One vector is turned by the same rotation once a tick. Each row is the vector after some number of ticks, and that number follows the row.
The counts run from 0 to 640.
-78, -210, -28, -177, 274, -85, 37, 120, 98, 131, 173, -40, 142, -115, -25, -78, 216, 21, -1, -29, 155, -259, 152, 13, 241, -205, 26, 71, -232, 208, 93, 33, -202, -26, -275, 138, 28, 209, 221, -67, -342, 135, -50, 153, -75, -70, 108, 133, -63, -16, -120, -131, -183, -318, -8, -265, 86, 10, 24, 98, -4, -13, 115, 261, 33, -223, 112, -140, 268, 75, -339, -109, 87, 272, 108, 4, -218, 119, 53 | 174
-366, -8, -47, 196, -22, -162, 324, -140, 101, 197, -115, 163, 118, 141, -242, -224, 156, 20, -126, -209, -38, -4, -125, -76, 174, -74, 120, 178, 44, -83, -7, 87, -26, -20, 168, -62, -316, 249, 151, -57, 302, 129, -245, 176, 48, -16, 23, 223, 194, 131, 139, -193, 66, 13, -114, 61, -132, -203, 34, -157, -188, -163, -91, -250, -95, 105, 131, -36, 207, -8, -97, -157, 138, 46, 39, -182, 152, -42, 104 | 377
-37, -22, -7, -78, -58, -168, 167, -144, 18, 85, -203, -173, 162, 59, -350, -148, -17, 120, -192, -121, -35, -4, -23, 126, 35, -81, 269, -67, 44, -11, 70, 68, 20, 53, 39, 98, -227, 241, 211, -170, 20, 70, -375, 347, 137, 114, 47, 334, 47, 63, -101, 164, 127, -167, -154, -160, -155, 152, 66, 89, -84, 10, 212, 12, -227, -371, 176, -122, 206, 181, -251, -186, 141, -71, -162, -91, 116, 35, -111 | 630
56, -26, 116, -204, 23, -134, 83, -59, -220, -15, -65, -210, -35, 145, -121, -49, -90, -34, -10, -206, 90, -345, -243, 37, 198, 2, 120, -68, -36, 43, -55, 56, -230, -130, 104, -214, 56, 103, 205, -136, -31, 170, -146, 127, 198, 1, 157, 145, 48, -198, -67, -37, -109, 83, 43, 173, -329, 260, 93, 247, -207, -284, 103, -442, 58, -126, -247, -139, 30, -22, -234, 233, -134, -95, -56, -28, -170, 111, -230 | 588
-231, 33, -52, 151, -236, -103, 234, -249, 161, -93, -329, 172, 191, 133, 26, 16, 92, -118, -152, 189, -73, -141, -105, 68, 225, 237, -222, 188, 125, -52, 254, 211, -112, 60, -157, -24, -26, 75, 77, -96, -57, 224, 32, 122, -54, -125, 84, -64, -245, 133, 132, -129, -53, 193, 444, -107, 225, 28, 315, -79, 42, -97, -117, -214, 66, 14, 269, -118, 203, 146, -212, -141, 31, 20, 79, 190, -92, -99, -156 | 510
18, 21, 96, 3, 186, 34, -69, 76, 121, 156, 116, -96, 87, -169, -95, 115, 240, 60, -30, 28, -16, -277, 17, -66, 207, -115, 108, -20, -130, 214, -29, 161, 65, -245, -173, 73, -50, 324, 211, -171, -310, 283, -143, -24, 82, -31, -19, 130, 142, 186, -200, -109, 164, -60, -87, -292, 86, -128, 84, -140, -245, -143, -34, 136, -32, 86, 51, -210, 354, -174, -455, 52, 38, 158, 39, 39, -158, 112, 39 | 166
-198, 22, 15, 60, -41, -103, -63, 153, 33, 228, -14, -174, -123, 20, -105, -33, -100, 96, -55, -134, -128, -161, 99, 67, 149, -175, 57, -266, -266, -96, -286, 75, 124, -33, -240, -30, 66, 187, 159, 9, -60, -17, -428, 335, -65, 155, 39, 156, 272, 78, -89, 129, -8, -127, -202, -101, 98, -105, -200, -18, -112, -203, 184, -97, -169, -182, 31, 135, 162, -90, -535, 94, 11, 50, -232, -296, 30, -84, -50 | 57
-95, 229, 330, 104, 85, -64, -19, -152, 195, 348, -81, -69, -24, -155, 88, -11, 271, -133, -142, -5, 28, -104, -162, -33, 210, -169, -106, 28, -197, 24, 66, 218, 193, -58, -149, -162, -93, 296, 389, 106, -192, 60, -158, -136, 164, -7, 201, 128, 128, 226, -137, -176, 46, -14, -46, -119, -110, 48, 222, 3, -233, -98, 57, 21, -54, 33, -86, -197, 353, 33, -532, -95, 40, 18, 145, -185, 221, 177, 207 | 273
-10, 165, 127, 28, 148, 142, 27, -89, -111, -299, -169, -309, 100, 16, -76, -13, -197, 222, -173, -179, -190, -222, -98, -61, 244, 39, 137, -26, 29, -116, 72, 106, 96, -11, -156, -59, 40, -41, 100, 11, 147, 184, -57, 210, 65, -64, 271, 31, 56, 40, 307, -262, -120, 209, 166, 127, -13, 172, -223, -110, -335, -263, 42, -235, 123, -129, 55, -286, 33, -30, -443, 26, -8, 4, 52, -144, 82, -103, 94 | 554
-165, -45, 146, 110, 195, -234, 20, 37, -121, -122, 70, -140, -227, 39, 69, -108, -174, 182, -155, -411, -31, -233, -39, -154, 321, -110, 82, 60, -82, -237, 23, -166, 20, -40, -75, -53, 67, 155, 126, -110, 116, -86, -279, 297, 82, -154, 244, 40, 231, -88, 273, -306, 46, -100, -86, 252, -23, 56, -355, 1, -235, -230, 306, -183, 249, -64, -60, -120, -133, -113, -213, 166, 73, -79, 60, -87, -127, -62, -4 | 313
-53, 336, 30, -54, -108, 202, -151, -5, -60, -35, -225, -244, -43, 114, -124, 64, -119, 64, 36, -194, 19, -155, 177, 142, 174, -14, 22, -261, -203, -72, 91, 20, -267, 26, -16, -120, 34, -113, 324, -74, -85, 172, -148, 237, 112, -206, 218, -46, 93, -235, -171, -43, -220, 92, 242, 10, 271, 374, -111, 83, 97, -266, 224, -302, 192, -96, -85, -92, -34, 126, -59, 86, -103, -40, 84, 140, -183, -353, -174 | 329
-221, 191, -17, -312, 211, 114, -172, -13, -19, 18, -37, 17, -8, 110, 8, -23, -35, 182, 9, 137, -74, 106, 298, 85, 182, 274, 99, -288, -139, -48, 27, -14, 54, -40, -24, -172, -69, -118, 320, 18, -51, 279, 320, 235, 194, -264, 123, 18, -11, -49, 60, -296, -189, 215, 89, -70, -30, 239, -154, -59, -44, -149, -13, -44, 16, -26, -110, -365, 69, -19, -284, 54, 174, -14, -71, 90, 48, -181, -266 | 149
41, -144, -56, -14, -1, -193, 203, -151, 185, 146, -20, -90, 232, 172, -252, 5, -92, -152, -306, 13, -84, -101, -41, 134, 141, -81, 249, 11, 179, 9, 54, 66, 27, 39, -228, 194, -122, 244, 47, -182, 114, 37, -270, 240, -113, -56, 23, 174, 0, 49, 89, 59, 362, -71, -107, -115, -121, -241, 31, 192, -131, -8, 160, 84, -312, -372, 113, -240, 263, 197, -405, -158, 8, -84, -270, -89, 198, 125, -114 | 236
-262, 78, -192, -85, 129, 81, 81, 196, 154, 301, 131, -71, 137, 34, -112, -164, 182, 35, 16, -32, 109, -176, -8, 161, 267, 119, 13, -121, -208, 188, -143, 231, -103, -32, -50, -41, -111, 286, 182, -118, -83, 334, -141, 112, -46, 42, -16, 74, 129, -14, -134, 12, -200, 114, -20, -152, -278, -65, 61, 107, -65, -325, -180, -186, -224, 54, -77, 91, 288, -219, -382, -74, 29, 238, -77, -157, -140, 59, 78 | 442
59, -210, -196, -220, 174, 16, -93, 219, 102, -61, 185, -125, 132, -72, -38, 4, 120, 12, 13, -132, 35, -66, 219, 62, 197, -34, 127, -48, -65, 86, -30, -95, -210, -161, -273, 54, 126, 9, 194, -103, -315, 187, -13, 282, -21, -110, -22, 113, -29, -107, -94, -91, -116, -237, 51, -267, 123, 125, -124, 117, 98, 16, 192, 204, -121, -451, 118, -249, 170, -47, -542, 127, 107, 139, 69, -26, -243, 111, -86 | 175
-208, -319, -273, -46, 161, -204, 144, 231, 72, -119, 57, 94, 117, 248, 10, -95, -94, 13, -132, -116, -92, -111, 88, 5, 216, 135, -15, 58, 137, -29, -24, -68, -141, -98, -206, 158, 93, 83, -137, -227, 63, 98, -98, 581, -210, -308, -30, 60, -124, -137, 255, -14, 70, -12, 155, 58, 230, -86, -193, 60, 96, -129, 110, -145, -4, -155, 283, 17, -39, -70, -171, 162, 84, 77, -134, 21, -275, -53, -273 | 466
-279, -52, -199, 128, -126, -172, 190, -33, 46, 88, -118, -43, 30, 162, -478, -54, -36, 60, -99, -194, -109, -12, 84, -18, 71, -167, 265, 6, -120, -74, -127, -11, -166, 159, -15, -4, -308, 125, 51, -174, 281, 40, -355, 399, -51, -142, -124, 151, 378, -97, 328, -94, 157, 5, -88, 166, -58, -184, -229, -64, -58, -125, 181, -93, -56, -132, 99, -22, 177, -9, 21, 43, 41, -85, 25, -141, 123, -96, -105 | 91
21, -220, 73, -54, -47, -235, -26, -35, -13, 5, 10, -96, -231, 1, -150, -80, 3, 62, -171, -384, -155, -11, -32, -247, 191, -46, 189, 132, 13, -154, -9, -152, -166, -45, -157, -241, 25, -22, -5, -27, 46, -72, -134, 140, 238, -194, 22, 71, 218, -120, 104, -382, -27, -218, 102, 137, 46, 110, -242, -203, -105, 123, 306, -189, 234, -172, 5, -324, 65, -323, -349, 167, -52, -221, 54, -79, -13, 41, -50 | 26
-115, 22, 198, -172, 111, -298, -11, -270, -10, 93, 138, -95, 144, 86, -13, -63, 144, -58, -168, 48, -227, -32, -142, 74, -2, -14, 187, -38, 44, -154, 20, 95, 73, -57, -167, -30, -102, 268, 171, -23, 84, 100, -160, 55, 125, -33, 80, 319, 31, 35, 85, -30, 114, -5, -149, -25, -483, 44, 77, 87, -164, 106, 16, 57, -286, -341, 65, -229, 267, 120, -522, -139, 114, 103, -291, -85, 241, 230, -32 | 523
182, -92, 26, -232, -5, -20, 237, -116, 187, 243, -119, -302, -33, 123, -38, -59, -24, 87, -47, 2, 126, -222, -92, 121, 342, 146, 115, 3, -180, 189, 189, 166, 114, -1, -137, -52, -145, 212, 275, -73, -316, 86, 6, 141, 232, 234, 42, 172, -273, 63, -77, -47, -172, 2, -165, -141, -241, 214, 200, 37, -341, -230, 2, -103, 63, -125, -90, -160, 155, -133, -202, -100, -71, 15, -50, 12, -54, 182, -229 | 300
-261, 115, 106, -67, 6, -141, -65, -87, -179, -121, -213, 127, 247, 77, -33, -53, 89, -146, -117, 45, -80, -45, -94, 124, -42, 174, -45, 52, 161, -101, 55, -1, -71, -201, 5, -107, 75, -156, 123, -76, 71, 367, -44, 186, 43, -352, 253, -157, -76, -16, -54, -56, -67, 108, 436, -166, 62, 188, 129, 245, 53, -55, 20, -337, -202, -130, 161, -341, 112, 198, -465, 106, 103, -27, -8, 59, -44, -43, -207 | 508
-212, 110, -194, -228, 161, 267, 17, 57, 176, 208, 139, -219, 64, 84, -350, -19, 52, 227, -69, -159, -161, -59, 116, 143, 129, 240, 254, -201, -40, 115, -3, 100, -26, -33, -141, -70, -230, 110, 174, -90, 61, 334, 19, 262, 6, -125, -26, 159, 142, -61, -6, -123, -160, 248, -37, -160, -257, 7, -239, -30, -92, -146, -25, -49, -180, -67, 58, -223, 313, -193, -364, -99, 83, 170, -218, -80, 42, -1, -14 | 156
-35, -91, -25, 44, -106, -72, 57, 172, 87, -26, 38, -7, -76, 2, -9, -109, 16, 26, -134, -388, -164, -27, -143, -151, 161, 337, 17, 112, 106, -84, 191, -14, -129, -65, -311, -172, 193, -39, -22, 93, 84, 35, -159, 265, -48, -134, 217, -38, -98, -5, 53, -206, -302, -228, 337, -17, 187, 250, -19, -45, 22, 84, 234, -289, 94, -120, 247, -175, -50, -154, -510, 39, -35, -2, 97, -10, -160, -35, 8 | 286
-134, 18, 68, -138, 262, -167, -87, 173, -97, 156, 37, -2, -129, -133, 128, -268, 274, 43, -76, -272, 227, -152, -11, -37, 130, -37, 43, 76, -138, 32, 94, -123, -96, -36, 34, -240, -25, -64, 233, 3, -178, 54, -18, 181, 200, -151, 279, 64, 47, -163, -171, -253, -186, -186, 105, -2, -71, 382, -38, 235, -114, -78, 217, -306, 25, -74, -89, -328, 36, -114, -366, 122, 120, -29, 257, -127, -169, -1, 54 | 33
-455, -125, -5, -136, -145, -319, 143, -7, 73, 188, -51, 52, 7, 167, 0, -42, -154, 227, 46, 14, -1, -203, 201, -6, 220, 72, -167, -87, -229, -179, 15, 14, -126, 173, -55, 69, 28, 128, 117, -80, -65, -91, -147, 421, -56, -92, 198, 38, -95, -114, 133, 75, -153, -118, -39, 54, 259, -5, -128, 8, 263, -189, 235, -137, 189, 9, 81, 287, -209, 137, 128, -74, 124, 160, -119, 72, -117, -111, -329 | 73
-224, 174, 48, -160, -167, -145, -17, -264, 136, 399, -142, 27, -33, 256, -141, 23, 116, -16, 26, 125, 12, 47, -30, 83, 187, 116, -12, -254, -229, 13, 44, 108, -23, 27, 257, -150, -281, 231, 433, -155, -5, 173, -20, 40, 339, -40, 1, 131, 96, 84, -278, -20, 73, 190, -32, -43, -159, -45, 236, -24, -2, -112, 61, -182, -52, 209, -189, -136, 169, -98, -14, -31, 29, -96, -172, 151, 197, -125, -290 | 372
-376, 96, 73, 169, 38, -163, 25, -156, 217, 127, -154, 138, 41, 42, 47, 183, 38, -93, -118, 233, -109, 87, 163, 121, 203, -416, -158, 10, -222, -203, 79, -10, -47, 26, -156, 90, -92, 189, 241, -91, 75, -136, -124, 160, -167, -283, 111, 54, 203, -49, 308, -241, 248, 104, 50, 71, 238, -248, 5, 104, 97, -21, 170, 319, 95, -201, 133, -18, 204, 274, -196, -28, 82, -35, 45, 49, 86, -117, -7 | 494
-501, 45, 83, 146, -281, -229, 7, -51, 299, 212, -25, 251, 56, 30, -30, 113, 180, -115, -131, 10, -53, 30, -31, 21, 123, 103, -265, 43, -12, -94, 206, 159, -221, 61, -193, -95, -24, 129, 49, -104, 130, 80, -102, 51, -160, -372, 50, -134, 14, -108, 50, -188, 79, 56, 336, -21, 249, -165, 60, 58, 334, 123, 141, 42, 45, 141, 238, 63, 173, 236, -148, -98, 48, 92, 39, 134, -81, -53, -84 | 502
-32, 261, -125, -89, -6, 150, -47, -20, -13, 85, -141, -340, -73, 79, -168, -104, -47, 119, -14, -121, -97, -128, 51, 246, 101, -56, 222, -346, -285, 120, -135, 70, -12, 56, -95, -126, -49, 30, 301, 28, -21, 100, -171, 363, 77, 147, 71, 169, 137, -77, -158, 114, -295, 27, -152, -21, -186, 212, -71, 51, -54, -245, 154, -210, -157, -257, -48, -57, 238, 25, -451, 5, -120, 70, -18, -134, 20, -147, 39 | 49
-356, -268, -162, -210, -85, -176, 135, 84, 309, 249, 156, 53, 110, 47, 50, -87, 116, -63, -17, 76, 114, -312, -12, 27, 312, 147, -244, 34, -167, 25, 48, 216, -251, 131, -414, 95, 39, 169, -44, -73, -313, 147, -68, 210, -171, -105, -40, 31, -88, -171, 44, -22, -110, -19, 120, -80, 154, -56, 27, -7, 134, -78, 49, 24, 245, 38, 265, 203, 78, -88, -176, -93, 63, 249, -69, 128, -277, 148, -166 | 181
-236, 65, 27, -43, -108, -21, -126, -96, 289, 255, -111, 145, 187, 40, 22, 35, 245, -235, -64, 90, 47, 6, 0, 175, 21, 189, -236, -23, -13, 27, 171, 188, -46, 28, -139, 27, -15, 44, 332, -98, -252, 243, 42, 49, 78, -252, -6, -1, -26, 37, -328, 56, 119, 177, 327, -228, 150, 90, 348, 121, 161, 6, 20, 10, -137, 61, 151, -145, 296, 205, -317, -23, 54, 49, -39, 220, -96, 19, -117 | 506
-368, 74, -338, -2, 67, 78, 70, 68, -114, -237, -52, 13, 54, 111, -51, -243, 104, 94, -64, -127, -34, -193, 45, 101, 249, 140, -19, -37, -124, 48, -87, 46, -309, 10, -161, -81, -6, -82, 62, 100, 170, 333, -13, 328, -29, -136, 76, 74, 118, -173, 281, -128, -435, 104, 174, 102, -74, 144, -201, -89, 4, -327, -116, -296, 78, -66, 88, 52, 180, -41, -264, 6, 66, 324, 159, -86, -156, -224, 75 | 439
-11, -35, -198, 172, 32, 13, 192, 28, -140, -161, -26, -100, 94, 97, -186, -55, 19, -61, -10, -83, -18, -274, -111, -47, 309, 97, 134, 75, -49, 142, -71, 90, -100, -305, -25, -67, 69, 215, 216, -158, 16, 437, -106, 124, 103, 58, -52, 54, 156, 81, 3, -102, -202, 125, 182, -45, 61, -95, 94, -125, -242, -367, -187, -331, -93, -24, 46, -142, 160, -191, -368, 188, -103, 117, 208, 27, -204, -179, 25 | 446
